Each row is where one point has got to under a steady rotation. How many ticks took it there?
The counts run from 0 to 353.
[  4.7  26.3  -2.4 -34.3   6.4  -2.8 -20.6  41.9   3.1  -6.1 -18.3   5.6
  -4.4  -0.4  41.8  -7.0 -23.9  30.9   6.7  -3.5  15.3  -9.6 -19.5 -12.3
  -2.0 -41.0  20.7 -39.4 -10.7  -4.5  12.8 -10.3   7.6   6.3  -7.6 -19.2
   7.6 -26.7  36.0  -4.3 -18.2  -4.0  11.3  -7.9  27.7  14.0]
91
[-17.5 -15.4 -26.7  32.6  37.5 -38.2  14.6   0.3  -3.0 -36.5  23.2  -0.8
  -8.6  18.2  15.6 -11.5   7.0  -7.6 -22.0  14.4  -9.1  -5.8 -13.8   4.8
   8.7  11.1   2.0  -4.1   8.4   4.3  11.5  43.2   1.3 -22.5 -19.1  15.2
   8.8  11.6  42.7  20.9  12.2  22.2  14.3  26.0 -24.4  20.5]
13
[ 24.0  16.6  35.3 -12.5 -20.7   0.0  12.3 -37.8  -2.3  -4.6  17.9  15.3
  -0.1   2.6  -6.4 -16.0  12.5  18.3  17.4 -29.5  39.8  29.4  12.1  36.1
  23.2  27.1 -21.7   9.9   7.0 -21.8  14.8 -24.8   2.0   8.3   8.1 -20.2
   2.3   7.9 -17.9 -33.5  -9.1  14.4 -15.1   9.4  40.3   6.2]
103
[  6.2   0.5 -23.8 -15.4  24.8  -4.1  29.6  18.5  -3.4   4.8  39.3  -5.6
   5.0  -1.8  22.5 -25.1 -35.6  -6.4  10.2 -16.6  -1.1  -8.1 -13.2   9.5
  -9.6 -10.9  15.5 -10.6  24.1 -11.9 -18.5  40.3  14.8   8.9  12.1 -34.9
   7.2 -30.0  21.3 -27.5  18.9 -19.8   4.5  21.6  -6.6  51.9]
352
[ 15.1  29.4   3.0  -0.2  34.2  -2.1  18.1  -6.7   4.3  11.1  37.0   6.2
  15.1  32.8 -14.4 -14.6  35.6   5.6 -24.0   8.1 -17.6  -8.2   9.1  23.5
   4.2   7.6   0.5  37.3   6.8  42.7   0.5  25.1   4.8  -1.1  28.4  22.2
 -15.7  -7.4   9.5  25.9  32.4  16.1  23.9  18.3  -7.3  17.1]
252
[ 25.3  21.8  -2.7 -34.8 -13.1   9.1  22.7  -7.3  20.1 -18.0  47.5   8.5
  -2.8 -16.4   6.7 -19.9 -24.5  21.9   5.3 -39.1  34.3  14.8  -6.9   9.6
  12.8   4.8   3.7  -6.2   3.6 -16.0  -8.3 -22.9  21.2   6.7  20.0 -41.2
  -7.0 -10.8  -1.3 -31.3  10.1 -26.2   2.5  18.3  11.7  22.5]
102
[ -4.4  22.7   1.6  34.4  -1.7   8.6  26.9 -29.2   1.3 -37.5   8.6 -27.1
   0.7   4.9 -37.5   4.8  39.4 -18.7 -27.0  -6.1 -22.9  20.5  19.7  -7.5
  15.1  26.9 -17.1  37.0   5.0  30.6   3.9   1.3  -8.2   7.5   3.0  30.9
 -19.4  30.3 -13.1  11.3  17.4   9.0  25.4  11.5 -12.8  -2.7]
312
[ 11.8  22.5  11.4 -31.9  -1.6   3.3 -23.8  37.3  -0.4  21.9 -30.4   6.1
  -1.3 -11.6  37.4   6.6 -10.6  24.1  13.8  25.9  13.2 -23.1 -19.2 -13.5
  -3.3 -46.8   5.9 -29.6 -12.7  -2.3  12.7 -38.6  11.6   7.2   0.6  -8.4
  -2.5 -37.3   7.3 -13.7  -9.0 -15.8  -2.7 -18.6  34.8  -1.5]
37
[ -4.2  10.2 -19.9  14.2  19.5  13.1  27.4  24.2 -28.6  39.0  12.9  -0.5
  22.9  13.8  -5.7 -11.6  -2.2 -19.6  -0.1   5.7 -32.1 -16.7  12.2  28.1
 -32.0  -5.4  10.4  18.6  14.8  22.0 -30.6  56.2   2.3  19.2  -6.3   7.4
   2.3 -12.5  -7.2  30.8  17.1   5.3  10.6   9.1  -0.1  22.0]
247
[ -5.9 -18.4  -3.0  27.2 -16.4   5.0 -16.4  13.7 -33.3   1.6 -19.4  12.8
  11.4 -19.6 -24.2  22.6   6.9 -12.2   4.5  15.5 -11.2 -11.0  14.7   5.6
 -34.0   0.2  -1.4  26.9  -8.6  13.2 -30.6  10.3 -30.1  -1.3 -29.8  30.4
  -7.7  16.0 -23.1  45.2   0.5  17.6  -2.0  -1.0   2.6 -32.3]
132
[ 17.4  58.0  28.1 -33.7 -17.8  20.9  16.4   6.3  27.6   6.0   7.1  -7.3
  -0.2  -5.9 -19.4  -4.3  14.9  21.3   0.5  -7.7  20.2  18.5  12.5   8.8
  22.4   4.7  -6.0   8.9  -7.9   8.6  18.8 -44.3  14.8  22.9  17.5 -10.5
  -9.6  -1.7 -27.3 -19.1   5.8 -22.8  15.0 -10.2  33.8   8.4]
152
[ 20.6  -5.1  25.6  12.5 -17.2  -8.3 -32.5  -1.8 -30.9  12.9 -35.4  23.7
   9.9 -18.3   2.6  24.3  28.0  26.0  16.2  28.7   3.0 -22.1   8.2  -7.0
   2.1 -19.0 -16.8  20.4 -24.4  18.4   3.6 -29.1 -20.6  -1.8   9.6  24.2
 -24.3  -3.8 -10.6   9.4  -8.0  23.3  -7.3 -26.6  29.5 -32.7]
82
[-13.2  29.2   4.8  17.3  11.4  13.5  23.6  -8.7  -4.6   3.7   8.7 -15.0
   7.2  25.3 -37.6 -13.5  28.3 -22.1 -11.1 -22.3 -17.1  22.6  25.4  27.6
  -3.8  25.8   0.4  24.9  24.7  14.7   0.7  30.7  -5.8   7.1  -5.6  23.5
  -0.5  28.8 -12.0  41.0   0.6  20.2  18.8  23.1   2.8  11.6]
203
[ 16.4 -15.0   8.4  -3.8  -2.5 -21.4 -16.1 -19.5  32.0  30.6   7.6  24.7
 -25.4   5.2  -5.0   8.2   8.5  19.8  15.9  42.8  22.3 -24.5  -0.3  27.5
   8.7  -9.2 -11.3  -8.6  -9.7 -15.3  17.2 -51.2   7.9  -2.7  -6.3   5.7
   2.4  -6.9 -37.8   0.4  -1.1 -31.1 -26.6   8.3   5.6   4.4]
174
[ 13.8  -4.3  -3.2  12.6  18.6  -4.5 -24.7 -29.8  21.5  17.9   2.1  16.2
   8.9  24.7 -22.2  -1.0  21.9   0.6  -2.6  35.1 -13.0 -33.9   3.7  21.6
 -10.4 -13.6  -4.5  25.5  -7.5  33.2  -4.1 -16.5  -5.6 -15.5  32.9  47.1
 -27.5  -7.4  -9.1  46.4  22.7  -9.8   3.9  20.8 -11.8  -9.8]
279
[ 28.6   8.5  28.3   9.7 -12.7 -26.6   3.0  -7.6 -30.4 -10.1  -8.6   5.3
   1.9 -11.8   7.3  17.7  41.1  35.0  -5.6  29.3  11.4  13.5  20.4   7.7
  41.4  10.0 -24.8  21.8 -20.5  14.6  27.7 -14.1   3.4  17.2   1.6  -0.4
 -10.3   9.2  -1.1 -36.4  -8.7  44.3  -1.1 -28.4  33.0  -8.0]
109
[  4.5  13.2  23.6 -12.4  -7.8  21.9 -32.4  -7.6 -11.7 -12.5 -32.5 -18.2
   4.1 -23.5  22.0   5.6 -18.8   6.0  33.2 -34.7  15.0  -4.2 -16.0 -36.1
   6.7 -26.9 -16.0 -13.6 -12.2 -26.3  15.2 -41.8 -16.1  -1.6  36.9 -21.6
  -7.6 -20.1  11.9 -32.4 -12.8  -9.1 -13.3  -1.7  31.6 -11.6]
135
[-13.6  12.1  -4.7 -10.1  -7.4 -17.8  29.0  18.5  15.6 -32.7  16.5  -2.7
 -25.4  -5.2   8.2 -17.5 -23.0  17.4  -7.3 -10.4  31.4  27.2  -7.6   6.1
  11.5   5.3  16.5 -35.6   8.0 -32.3   8.2 -11.8  10.9  11.1 -54.7 -23.5
  35.5  13.8   5.7 -12.8 -16.7 -13.1   2.2  11.9  10.6  16.6]
309
[ -1.2   6.6  -5.4  -9.8 -13.1   2.8   2.1   6.1  47.3   3.1  -9.0  -7.6
 -26.5 -24.0 -10.7   6.7 -21.3   7.0  -3.5  25.3  17.9  -4.9 -14.7 -14.6
  -2.2 -20.5   5.9 -23.9 -10.4 -23.9   3.9 -60.5   6.1  12.2 -15.9 -17.8
   9.1  -6.4 -34.9  -6.4  -6.3 -65.6  11.4   2.8  -4.7   1.7]
124
[ 10.7  22.1  30.5 -10.5  -2.8  16.1   1.7  32.0 -15.9  52.1 -31.8  10.2
  18.1  11.5  -3.6  14.3  25.9   4.5  12.9  38.4 -17.4 -16.7  16.7  25.2
  -9.2 -16.8  -0.9  21.9  -3.3  20.0   2.1  -4.8  10.3  28.1   4.1  22.7
 -10.2 -20.3 -33.4  16.5  -6.4   3.3  -2.5 -21.6  32.9   7.4]
142
[ 34.7  25.3  31.8 -30.3   5.6   0.7  -0.4  -9.5  11.7  47.0  18.7  29.0
  -2.6  25.3  -9.5 -13.6  19.0  29.5   7.3   9.0  20.4  -5.0   9.8  56.2
   3.2  -5.0  -3.6   3.0  -5.0   9.2  10.1 -21.1  19.7   8.6  23.0   3.5
  -3.9 -17.8 -17.4   3.6   4.3  -5.5  -5.3   7.9  37.6  16.4]
147
[-26.6 -16.5 -29.8  -3.5  20.9   3.5 -24.5  -2.9  12.6 -27.3  -1.7   5.9
 -16.7   5.9  10.6 -11.5 -33.9 -17.3   4.6 -31.5  17.2  -1.3 -25.0 -10.5
 -24.5  -8.4  20.6 -37.0  19.6 -25.5  -5.2   0.0 -14.4 -27.6 -22.6  -2.0
  16.9  -1.4  26.0  32.1  -0.9 -15.7  -3.0  41.2  -8.3  -1.2]
281
[-15.7  28.0 -11.0  31.1   9.1   5.6  26.5  -3.8  -4.6 -47.2   9.9 -26.3
   3.7  10.8 -19.7  -7.1  21.7 -19.2 -31.7 -22.2 -16.3  23.0  10.9 -13.7
   0.3  22.6   8.4  19.7  13.1  23.8  -0.7  31.7 -12.0   0.0 -17.8  19.7
   3.5  37.5  10.8  28.5   7.9  23.1  30.4  18.2 -13.5  -3.2]
258
[ -6.6  14.0  23.7  19.7   2.0   8.5 -12.0 -27.4  28.4   4.4 -30.4 -25.4
 -13.8  10.7 -37.1  13.6  44.8 -10.8   7.8  16.3   5.4   2.9  11.3   1.0
  22.0  11.2 -26.6  17.6   1.1  -6.6  36.6 -43.6 -10.3   4.3   2.1  32.2
   1.6  21.6 -35.4  11.8  -7.1 -11.4   1.9   3.4   3.0 -15.8]
71
[ 14.6  42.1  17.2 -11.4  15.1   8.4   5.1  16.4  -5.6  35.0  -7.0   3.2
  20.1  21.8 -12.3  -0.2  40.6   6.3 -10.8  29.4 -26.3 -12.8  20.8  21.2
   1.1  -4.6  -1.2  24.8  -7.3  43.1   8.3   7.5  16.7  16.8  29.2  28.2
 -22.9 -10.9 -12.5  22.8  18.2  10.0  23.9  -4.8  15.8  12.0]
197
[ -0.6 -13.7  14.4 -10.4  -6.9  -0.1 -26.0  14.2 -18.7  12.7 -25.4   9.2
  -7.0 -12.5  38.2  -3.7 -29.8   7.9  40.5  -1.7  29.5  -6.5 -16.1   7.5
  -6.4 -22.3   1.9 -30.7   1.5 -43.0  14.1 -11.8  -1.5  -0.4 -19.0 -21.7
  16.6 -18.8   3.2 -15.2 -30.3   2.2 -29.1  -3.8  45.4   6.2]
86
[  5.9  26.9  -6.0 -23.7  -4.9  21.8  19.6  41.8 -10.8   2.3   4.3 -13.9
  13.8 -25.9  19.7  -0.8 -39.4   4.6  14.4 -24.4  -4.7  -0.5  -7.1 -23.7
  -8.2 -24.7  16.2 -14.5  -7.2  -8.3 -25.1   2.5  11.1  34.6   3.4 -43.2
   2.1 -25.4   1.7 -37.3   6.9 -24.8  13.4 -14.9   9.2  29.2]
347
[  2.1 -25.4  22.7  16.0   2.9 -26.7 -23.2 -29.9  -5.8   7.2 -20.9  -4.7
 -13.0  -0.4  16.9  -1.9  11.9   6.9  28.7  27.2  32.9  -6.2  -2.2  11.6
  27.7  -2.5 -30.5  -8.4  -1.0 -38.5  34.9 -27.0  -2.8 -10.4  -4.0  -7.9
  16.3   1.5  -3.9 -22.5 -23.6   2.8 -44.9  -0.8  21.9   5.7]
272
[-26.3  15.5  -0.1  19.9  11.8  32.8 -18.8  -9.7  -8.5 -26.5 -27.2 -15.9
  12.7   8.1 -27.4   4.5  14.6 -27.5  -8.1 -27.4 -20.2   4.7   7.2 -15.5
 -23.3   6.8   4.6  22.3  11.3  24.2 -14.6   9.5 -26.1  -6.8  11.6  41.9
 -17.0  19.7  -4.1  59.9  12.0   5.0  24.8  19.7   3.5 -26.0]
285
[  7.7 -10.9 -16.6 -14.2 -15.6  -3.0 -12.7 -17.0  16.7  -8.4  23.4  15.3
 -10.0 -25.4   7.8   3.0 -46.8   5.0  16.6 -15.1  31.9 -13.0 -21.1 -13.0
 -13.8 -16.6   7.5 -28.7  -8.3 -22.7 -33.9 -40.3  -6.4 -13.3  11.1 -29.7
  -8.3 -18.0  -7.5 -12.4  13.0 -53.6  -4.9  30.2 -13.7  -2.2]
129
[ 25.0  20.3  30.2 -26.5   9.8  14.5 -21.2  -3.2   7.6  47.4 -12.2  11.8
   7.1  16.5   3.8   1.9  18.8  20.1  17.0  28.9   3.1 -24.2   5.5  21.5
   3.8 -21.6  -9.3   8.6 -11.2  23.9  14.4 -33.0   7.8   5.3  39.9  12.9
 -21.3 -32.2 -14.5  -0.4   9.5 -13.8  -5.1  -7.8  34.3   9.0]
38
